The rows of D fall into 3 groups, and each row is roughly a mix of its group's hidden directions.
D, 71 rows:
[[-33.6  15.1 -11.3  16.6  24.8  25.8  19.7   8.2  34.4  32.9]
 [-26.9  35.6 -26.6  -1.9  -8.1  41.6  -1.7 -22.4  -9.8  25.6]
 [-16.0  31.6 -11.2 -24.5 -15.7  37.7  39.9   4.2 -15.4  16.2]
 [ -7.0  29.3 -24.1 -12.8 -23.1  44.9   5.5 -33.5  -5.4  19.4]
 [ -8.8  15.4 -12.5  35.1  44.8  13.4  28.4 -26.1  -8.7  17.6]
 [  3.0   6.3  31.0 -24.4  18.0 -44.3 -28.6   2.0 -10.1 -30.8]
 [ 12.2 -13.4  -6.0  51.5  43.8  -2.6 -17.6  13.6   5.3  17.2]
 [-15.2   5.5  10.7 -16.1 -25.7 -17.1  27.6  55.4   8.0 -16.7]
 [-33.0   3.9  18.0 -31.7  11.9  28.4  26.2  36.8  18.2   2.2]
 [ 10.2  20.6 -25.0  -8.1 -15.8  50.6   1.6 -35.7   3.5  21.0]
 [ 15.4 -39.8   7.8  48.9  21.4   2.7 -28.0   6.5   5.9  12.7]
 [ -4.7  11.0  21.1  -4.6  23.8 -49.3 -33.6   7.5 -11.8 -28.8]
 [  0.5  20.6   6.1 -45.6  -6.8  22.2  -8.2   4.5  18.8 -47.3]
 [ 33.3 -13.3  30.3  17.7  29.6 -31.7 -11.9  18.0   8.3 -28.8]
 [-31.1 -25.9  -2.9   1.6  23.3 -34.2  26.3  36.2 -11.6  16.2]
 [ 18.3  31.6   3.3  33.6 -20.6  -5.1  31.9   3.5 -20.6 -37.3]
 [-10.4 -11.7  20.2 -52.6  -6.2 -17.8  18.5  38.7  -8.5  -8.8]
 [  5.8 -32.4  -2.4  -3.8 -26.2   0.3 -61.3  -3.5  13.5   4.0]
 [ 48.8 -24.6  19.7  -9.5  20.9  -1.5 -24.8  -4.6  30.0 -17.8]
 [-19.4 -49.5  -4.2   3.0  -7.8 -33.3 -25.5  31.6  -5.7   7.8]
 [ 21.5 -19.7  11.4   6.2  40.1  -1.3  26.6  48.3   5.8   7.8]
 [ -5.4  20.1  10.2 -15.8  -4.5  58.6 -12.8  -6.4  36.2   3.1]
 [ 13.3  26.2  -2.3   2.5  -7.1  47.8 -22.4 -35.2  28.3   3.1]
 [-36.4 -18.3  -7.3  53.3  18.7  18.0   2.2  21.3   5.0   6.9]
 [-25.9  32.1  15.9 -32.7 -28.4 -15.7 -10.1 -19.9 -11.8 -32.4]
 [ 11.1   4.8   8.0 -41.8 -10.2  44.5   5.3  -0.3  28.2 -29.9]
 [-32.0  18.8   3.2 -15.9  -0.9  18.2  27.7  38.9  36.5  13.3]
 [ -5.2  26.8 -10.0  15.7 -25.3  13.2  52.5   3.5 -32.4   6.2]
 [ 15.6 -36.6  13.6 -22.4  -1.4 -12.6  39.9  41.3   5.7  -1.4]
 [ 19.7 -24.0  29.0 -11.9   0.4 -38.5 -31.7 -11.1 -23.4 -25.5]
 [-42.1 -30.3 -17.7 -10.9 -42.8 -22.8   8.4   1.9  -5.4  13.3]
 [-41.4 -40.9  10.3  -9.1  18.6   2.6  -1.6  40.9   1.0  12.4]
 [ 14.6   3.9  17.9 -48.5  -9.2  29.5  -3.7  -3.2  20.6 -38.1]
 [ -2.2 -11.6 -14.0  22.3   1.6 -56.9  25.9  18.7 -25.8   0.3]
 [  8.1  60.0  16.5 -15.6  14.7  25.5  11.1  -5.1 -14.8 -18.5]
 [ 27.1  51.2  -7.1   1.6   8.3   7.2  29.8 -36.5   1.5   2.0]
 [-21.0  22.9   9.2 -19.1   3.9  49.1   9.5  11.6  40.1   9.0]
 [  4.6   4.0  26.8 -10.1  34.2  -7.2 -38.4  16.5  22.4 -37.9]
 [ -7.8  27.6  -7.7 -47.6 -22.6  28.0  18.7  -2.8  13.2 -28.1]
 [  6.2 -36.1   1.8 -18.2 -31.8 -14.7 -52.4   8.2   5.7  -3.2]
 [  0.8  20.2 -20.3  -0.7   0.1  36.4 -36.7 -44.2  11.2  13.7]
 [  2.5 -19.1  10.5  39.1  37.9   3.5  -0.1  10.8  17.0  43.6]
 [  2.4  -2.1  16.6 -72.7   0.1  -6.1   3.7   7.9   5.4   6.5]
 [-44.0  19.6   5.3  -5.9 -26.7 -32.6 -25.0 -17.1 -14.7 -21.6]
 [-17.1  23.4  13.5  -3.3  23.9 -60.1 -13.1   6.4 -18.4  -1.6]
 [-21.7  -1.2   0.8  16.6 -12.7 -21.8  48.2  34.7 -29.1   1.7]
 [-19.9 -35.5 -32.9   6.2 -34.3   7.3  21.4  -2.2  -1.4  35.8]
 [ 12.4 -17.4  -9.9 -39.1 -22.1  30.3  42.8  10.4   6.1  17.4]
 [ 22.1 -24.2   9.4   0.2   5.4  53.7 -13.1   4.9  34.7 -17.0]
 [  7.2 -24.7  28.8 -14.5  13.9 -41.5 -28.3  12.5  16.9 -30.1]
 [ 16.1 -15.4  -3.2 -19.5 -24.1  52.1  30.8 -13.2  15.9  14.4]
 [-31.1 -33.9  -0.7  30.6   5.6  32.0 -35.4  13.4  13.3   6.6]
 [-17.6 -19.7  -7.9  45.0 -31.4  -4.6 -21.3  35.8  10.6 -11.1]
 [  3.6  56.0  -4.2  -2.0  -0.1  10.8  45.1  -0.7  20.6   3.5]
 [ -0.7 -14.5 -32.6  36.6 -22.8  28.8  23.1  -5.0  -4.3  34.9]
 [-15.4  36.0   3.1 -31.7   0.4 -28.5 -15.2   7.9  -7.1 -45.3]
 [-44.9 -21.1  -5.7 -22.7 -23.7 -22.7  23.1  30.5  -9.6  10.7]
 [-23.7 -18.2 -38.1  27.7   5.2  18.7  -5.2   1.4   2.3  47.3]
 [-15.0  23.5  -2.8 -27.4 -24.1   9.8 -36.1 -45.1   5.6 -13.4]
 [  8.6 -30.5   4.5  40.3  13.8  -4.1   8.3  -4.0  -4.5  52.9]
 [-34.2  30.5  22.1  -8.0  30.0 -22.1  -5.3  33.0 -17.3 -17.4]
 [-18.2  36.4 -25.3 -33.8 -27.7  22.5  29.6  -2.1   4.4 -11.9]
 [ -0.2   7.2  -9.8 -32.2 -33.4  28.0  45.0 -16.5  -2.5  19.1]
 [ -7.9  -5.3   8.7  22.1  21.1 -18.8  42.1  15.4 -43.1 -21.0]
 [ 20.9 -34.9  10.2   2.2   8.0  -7.9 -29.2 -26.5 -43.5 -20.6]
 [ -1.0   0.1 -38.2   1.4 -46.2  37.0  25.1 -10.4  -7.1   0.1]
 [-28.7  13.1 -17.6   3.2 -29.6   8.1  47.6  11.3 -27.6  18.7]
 [ 23.7 -41.4  27.0  30.5  27.8  -6.1 -29.2   0.9   5.1  11.7]
 [ 25.3 -48.4   1.5  37.3  -0.2  30.5 -17.5  -2.3   7.8   8.5]
 [-29.9 -31.6  10.0  -3.0  50.9   6.8  16.6   6.1 -25.7  12.0]
 [ 26.4 -26.7 -13.1   3.2  -6.2  21.7  50.9  21.5   0.7  24.6]]
One row of each group comes first, with its name. Which group is each row after those in?
[ 36.7  -2.1  30.1 -19.8  30.4  -5.4 -28.0  -1.3  23.5 -28.7]
(46)
[ -9.0  28.0   9.3 -42.4  -9.1 -36.4  -5.5  -5.4 -19.0 -34.4]
(15)
[ -4.3 -38.4 -11.5  42.6   6.4   1.1 -43.5 -16.8  -7.8   6.5]
(25)

[-36.5  -2.2 -11.7  44.2  21.8  28.3   5.5  11.0  22.6  19.9]
(25)
[ 22.6 -24.3  16.8  -2.8   6.1 -13.8  46.4  44.0  -4.6  -4.8]
(46)
[  0.5 -12.7 -22.5  33.2  -1.0  46.2  18.2   6.1  21.2  32.1]
(15)
[  3.4   3.0 -22.7 -25.7 -46.0  35.9  27.6 -16.7  -5.0  -9.5]
(15)
[-14.4  -1.5 -29.2  29.7 -21.7 -16.5  25.1  -9.1 -29.2  38.8]
(15)
[ 40.6  -4.9  17.3 -38.7  26.8  28.8   5.8  13.4  22.9  -3.6]
(46)
